One vector is turned by the same rotation once a tick. Each row is the vector after some number of ticks, and that number follows the row.
The counts run from 0 to 173.
[120 131  90 110  73 163 105  90 172 111  94 105 165 131 113 113  91 116
 137 101  69 104 175 142 134 106 102 133 139 155 146 141 147 102 156 103
 127 142 150  82  78 136 117 123 152  96  95 130 139 123 165 138 173 123
 112 130 113 137 130 104  94 126  99 161 102  98 124 188 125 160 165 167
 146  99 112 136 125 111 155 146 112 148] | 60
[111 119 122 122 134 127 110 107 146 134  81 101 151 177 184  95 107 169
 119 141  99 111 142 151 135 115  79 129 146 141 187 145 129  77 168 126
 138 137 170  86 111 103 132 109 150  95 111 126 141 149 159 162 151 130
 105 128 110 156 105 136  94 110  96 134  93 107 130 110 137 132 177 100
 133 109  59  99 145 110 172 138 135 137] | 84
[126 128 137 121  97 154 133  85 142 119  95  87 161 113 170 131  73 110
 143 107 103 129 188 110 110 149 104 143  93 151 155 157  92 108 158 131
 151 186 150 106  99 146 133 113 153 138  67 144 142 107 168 155 149  83
 122 105  87 131 102 147  64 123  98 140  93 121 153 172 139 119 141 124
 111 112 122 129 150 119 154 167 121 142] | 124
[121 138  83 110 130 134 110 113 132 148  94 100 136 150 158  82  73 144
 123 132  75 112 169 153 129 111  91 144 132 132 154 156 103 104 137 136
 178 168 144 100 134 115 136 137 141 102  68 140 110 112 178 167 202 115
 130 118 107 129 102 123  81  96 100 134 115  88 125 148 132 142 170 122
 117  82 128 116 138 114 154 149 132 124] | 172
[117 107  78 118 110 143 102 113 132 146  87 117 133 146 155  94  64 138
 123 127 111 125 179 152 136 132  81 153 116 161 154 147 113 127 156 150
 127 171 166 109 116 122 143 160 149  86 107 141 123 120 164 158 167 113
 128 110 119 167  91 124  77  74  74 142  88 126 121 144 126 120 146 109
 111 101 107 111 160  93 142 157 130 132] | 91
[120 138 122 101 139 146 118 109 152 128  82 116 119 152 148 128 114 122
 143 136  91  89 182 146 134 122  98 172 121 148 179 135 131  83 170 121
 156 146 181 110  97 122 123 137 153 103  64 106 135 135 170 149 188 110
 116 116 115 148 103 148  82 117  96 133  92 106 132 157 134 152 157 118
 132 120  98 108 120  82 175 148 143 150] | 76
[113 129  73 113  94 150 116  89 133 130  77 112 120 141 118 114  96 139
 129 111  51 110 180 145 136 140  97 148 144 184 146 142 136  88 160 118
 130 127 149  97  83 124 130 139 121  83  99 125 138 103 148 159 191 115
 106 114 128 165 113  91  90  98  90 166 104 127 126 166 128 138 141 141
 124  86 103 146 143  97 143 161 117 130] | 159
[106 126 117 134 121 160 139 123 145 122  75 101 144 130 151 107  59 125
 144 130 120 144 179 138 121 149  91 129 100 136 172 138  95 109 178 153
 134 173 158 132 100 160 142 150 156  96 104 144 134 107 174 155 161  75
 128 106  95 146 104 164  79 111  80 129  90 139 149 174 136 108 151 120
 110 117 106 144 167 110 151 145 123 135] | 113
[121 115  94  91  85 130 112 106 143 132  70 115 139 148 129  85  89 133
 126 146  83 118 153 162 135 129  82 133 152 160 162 157 133  87 155 134
 119 121 172  91  86 119 135 133 144  56 114 134 151 141 162 167 158 134
 105 130 114 157  91 120 101  97  90 146  99 113 123 140 131 137 146 130
 139 105  76 117 143 108 167 167 133 128] | 164
[ 83 142 141 142 125 147 144 111 135 108  84  77 157 159 188 148  82 149
 136 114  96 130 163 116 125 168 103 125 139 143 184 130 102  76 164 111
 132 158 139 107 116 147 122 120 116 126  84 135 153 116 182 146 160  73
 112 114  91 145 133 158 105 135  90 136  97 141 156 151 125 104 159 105
 112 100  82 128 157 123 163 133 128 134] | 20
[ 72 128  94 142 138 144 138  99 138 148  89  87 139 176 179 119  68 174
 132 130 110 154 170 150 126 160  81 129 145 157 193 133 102  98 165 143
 115 143 149  90 111 131 122 143 122  95 129 142 132 113 167 158 155 115
 108 113 117 151 117 128 106 105  75 148 101 135 145 132 132 110 165 108
 107 106  98 133 159 109 131 140 109 114] | 100
[103 124 107 112  86 140 116 118 140 103  49 107 143 160 174  98 102 150
 147 126  77 113 141 159 146 124  68 127 141 154 149 157 138  83 153 120
 139 116 159 125  79 114 146 106 144  94  98 131 152 152 135 136 166 116
 113 115  81 176 118  88  80  92 101 149  97 126 143 139 132 117 153 140
 137 122  85 120 158 123 194 135 122 138] | 58
[107 102 122 130  71 142 119  92 142 115  89  81 161 133 156  92  56 124
 117 120  84 121 154 126 109 162 101 117 136 163 148 167  97  97 134 136
  99 182 140  88  90 134 150 115 122  91 113 151 158 113 159 161 147 110
 102 111  72 162 108 141  88 114  80 137  84 139 142 134 125 113 134 125
 116  88  92 134 152 121 154 160 122 125] | 116
[128  93  99 130 116 150 104  89 143 140  90  85 160 162 165  80  58 162
 116 125 105 122 157 155 118 123  81 132 133 162 187 142 104 117 139 139
 125 166 162  86 114 113 139 117 132  78 125 131 142 126 169 158 144 148
 118 114 107 158 102 134 103  79  77 144 100 117 118 111 138 128 151 122
 122  98  84 127 154 125 154 152 133 124] | 95
[109 128 159 140 127 140 139  93 145 113  87  64 153 173 184 113  95 165
 154 115 105 122 169 120 136 140  94 137 132 138 210 144  85  99 178 119
 139 147 140 106 103 139 121 104 136 125 108 125 152 124 168 145 150 123
 108 120  92 139 124 155  96 130  79 139 104 138 154 135 129 121 148 112
 119 118  75 142 162 132 165 131 133 130] | 110
[122 139  89 115  76 155 124 115 163 111  73 113 167 121 156 100  76 127
 152 123  98 153 158 153 133 121  85 118 113 139 140 156 129 118 176 128
 144 131 169 120  69 143 145 114 172  96  97 149 138 137 134 133 137  83
 131 106 102 150 116 116  64  93 101 147  98 114 133 197 145 114 165 151
 136 138 108 119 155 118 184 136 116 161] | 139
[ 97 118 105 123  98 167 140  93 135 117  95  94 144 131 136 123  62 120
 123 110  99 133 191 125 119 174 100 140 119 171 172 145 105 114 156 144
 103 178 155 100  94 138 131 155 123  89 114 141 141  94 174 163 161  91
 110 111 102 152  97 155  82 116  75 148  89 142 141 170 129 118 131 123
 115 111  99 156 148 111 127 164 132 125] | 112
[111 147  87 120  85 151 125 101 155 141  86  88 173 136 142  77  84 149
 156 123  68 129 140 157 141 109  84 115 145 138 127 162 140  94 161 101
 156 131 135 100  93 143 135 134 156 100  89 131 126 125 160 143 169 104
 134 125 108 128 140 103 100 103 103 165 115  89 143 174 129 132 178 176
 130  89 116 124 137 136 166 130  96 127] | 151
[109 131 141 129  96 161 141 100 173 102 102  85 182 126 157 128  84 123
 140 120 101 134 172 114 111 140 114 128 135 121 172 143 114  95 177 101
 122 169 157  95 108 159 110 114 158 121  90 133 145 118 184 140 148  89
 118 125  96 121 132 180 101 154  93 142  82 103 135 163 126 136 159 135
 130 109  79 130 127 124 174 131 122 143] | 119
[102 129 119 129  82 153 131  94 144 130  96  93 181 110 165 110  58 116
 139 130  92 132 163 126 114 155 109 121 136 131 126 166 125  93 150 123
 135 185 143  82 112 157 124 121 142 107  75 155 134 109 154 142 143  80
 126 115  84 130 122 146  91 112 104 149  94 100 145 157 132 109 157 150
 118  83 128 127 149 132 159 163 111 132] | 35
[117 132 103 112  84 160 113  86 149 122  74  97 125 161 117 124 116 144
 131 117  60  94 185 124 134 142  98 158 142 177 169 140 136  78 151 107
 117 128 158  73  74 117 122 120 127  95  81 113 160 128 154 154 178 136
 100 130 128 148 117 100  88 126 106 163  84 123 125 144 137 155 148 143
 139 104  81 147 134  96 154 159 129 131] | 64
[125 143  99  90  92 167 119  92 143 129  74 113 116 142 104 114  96 123
 134 144  95 104 198 143 136 127  88 158 133 181 156 142 128 103 159 136
 148 135 170 111  84 131 138 149 147  82  86 121 130 115 162 156 186 128
 125 126 115 143 100 108  75 110  94 149 114 110 134 167 145 142 143 161
 123 114 114 133 146  93 151 170 129 131] | 65
[123 109  84 123  60 150 118  93 150 128  60 103 174 139 138  95  84 152
 141 108  75 141 164 155 130 126  90 122 144 166 143 168 126 114 159 128
 109 125 137  83  79 128 132 105 149 105 118 143 149 128 122 141 128 115
 112 114 106 149 126  97  85  88  80 164 100 126 138 162 139 118 163 158
 129 117  97 147 154 132 155 149  99 133] | 48
[110 107 133 159 111 149 139  83 138 118  85  79 152 152 163 143  81 154
 118 100  96 130 184 127 113 160 102 136 128 162 189 138  85 109 151 121
  98 159 135  78  96 143 122 111 116 123 114 138 158  99 168 148 157 111
 103 104  99 150 125 136  95 128  65 145  91 154 137 135 121 127 134 115
 117 104  70 155 158 103 128 153 128 134] | 111
[109 106  91 126 119 150 103  82 119 127  95  92 128 172 162 114  74 141
 117 126  86  96 175 132 114 143  91 161 135 171 168 142 118  94 137 122
 100 181 155  84 118 100 137 136 114  93 100 123 139 111 166 151 179 113
 106 104 128 171 109 113  95  90  88 143  83 120 128 132 111 127 148 100
 112  76  90 118 142  98 138 170 135 114] | 90
[101 112  86 139 126 152 119 110 170 126  95 110 158 169 151 105  75 163
 125 130 109 147 161 170 140 122  82 125 120 145 198 134 127 112 184 142
 106 133 171  87 116 136 119 134 146  73 146 146 141 123 170 165 138 123
 115 111 127 163 115 150  94 107  67 152  92 128 119 147 124 130 161 120
 142 123  78 131 144 104 136 130 122 134] | 96
[122 142 128 105  99 159 137 108 164 141  83  85 176 140 158 106  77 132
 166 148 107 149 173 126 132 150  98 127 124 126 166 160 115 111 191 141
 168 137 168  76  92 151 110 125 167 120  88 143 131 127 143 154 128  87
 129 105 101 115 116 137  82 118 102 158 110 107 147 170 156 117 160 159
 126 132 121 125 146 128 166 150  99 140] | 40
[ 92 144  96 109  77 138 123 115 132 135  76  87 149 157 154  84  78 135
 156 141  66 126 139 139 133 152  82 121 156 142 143 163 137  74 145 105
 145 139 141  92  87 139 135 126 125  96  78 149 137 131 147 136 174  90
 122 125  80 138 130  96 105  94 117 163 119 107 143 157 124 113 159 146
 116  86 117 122 163 137 175 146 110 122] | 57
[119 113 122 129  74 162 120  90 166 114  86 108 174 135 140 148  85 128
 123  94  87 128 184 126 118 139 115 131 130 140 158 147 131  98 172 102
  88 153 153  69  73 128 117  94 148 114 105 135 175 129 145 125 122  97
  93 114 110 151 133 134  91 120  99 157  74 138 126 170 135 140 160 141
 136 117  77 127 121 119 154 164 124 147] | 38
[ 80 127 110 134 125 161 127  84 127 140 114  74 145 160 178 110  61 141
 137 122  88 117 172 123 111 152  97 135 131 147 178 139  91  94 150 125
 139 202 143  99 132 146 125 149 118 126  90 136 121  91 189 152 172 100
 124 118 103 136 120 132 117 113  81 159 102 110 136 140 126 124 155 114
 102  71 116 135 153 121 134 141 117 116] | 9
[ 92 112 110 136 122 157 124  80 137 154 120  74 161 178 164 108  73 169
 128 132  94 123 158 143 119 159  90 119 148 163 194 135 105 100 158 125
 100 166 158  63 110 126 118 131 111  83 130 128 140 115 185 161 145 132
 111 124 115 140 116 136 122 108  79 156  99 118 128 120 120 130 157 119
 116 103  79 133 134 122 131 146 119  97] | 5
[130 117 123 121  75 152 114  89 140 113  71  79 174 157 172  96  76 140
 150 112  84 117 151 122 119 131  87 123 131 160 139 171 116 101 137 107
 134 162 142  89  76 122 138  85 141 127  84 130 151 130 145 122 128 125
 112 115  86 145 124  85  83 103  96 149 105 115 139 144 129 114 152 144
 124  93 118 123 147 134 187 159 125 134] | 47
[123 124 134 121  98 140 152 100 142 145  57  82 179 147 155 114  82 152
 135 132 103 145 167 125 123 158  92 118 133 154 190 159  93 108 159 144
 134 141 146  78  85 147 127 107 131 111 112 154 162 112 153 177 125 108
 103 100  93 140 115 148  87 115  79 159 102 138 152 136 156  97 148 134
 123 120  91 160 155 132 146 156 112 106] | 121
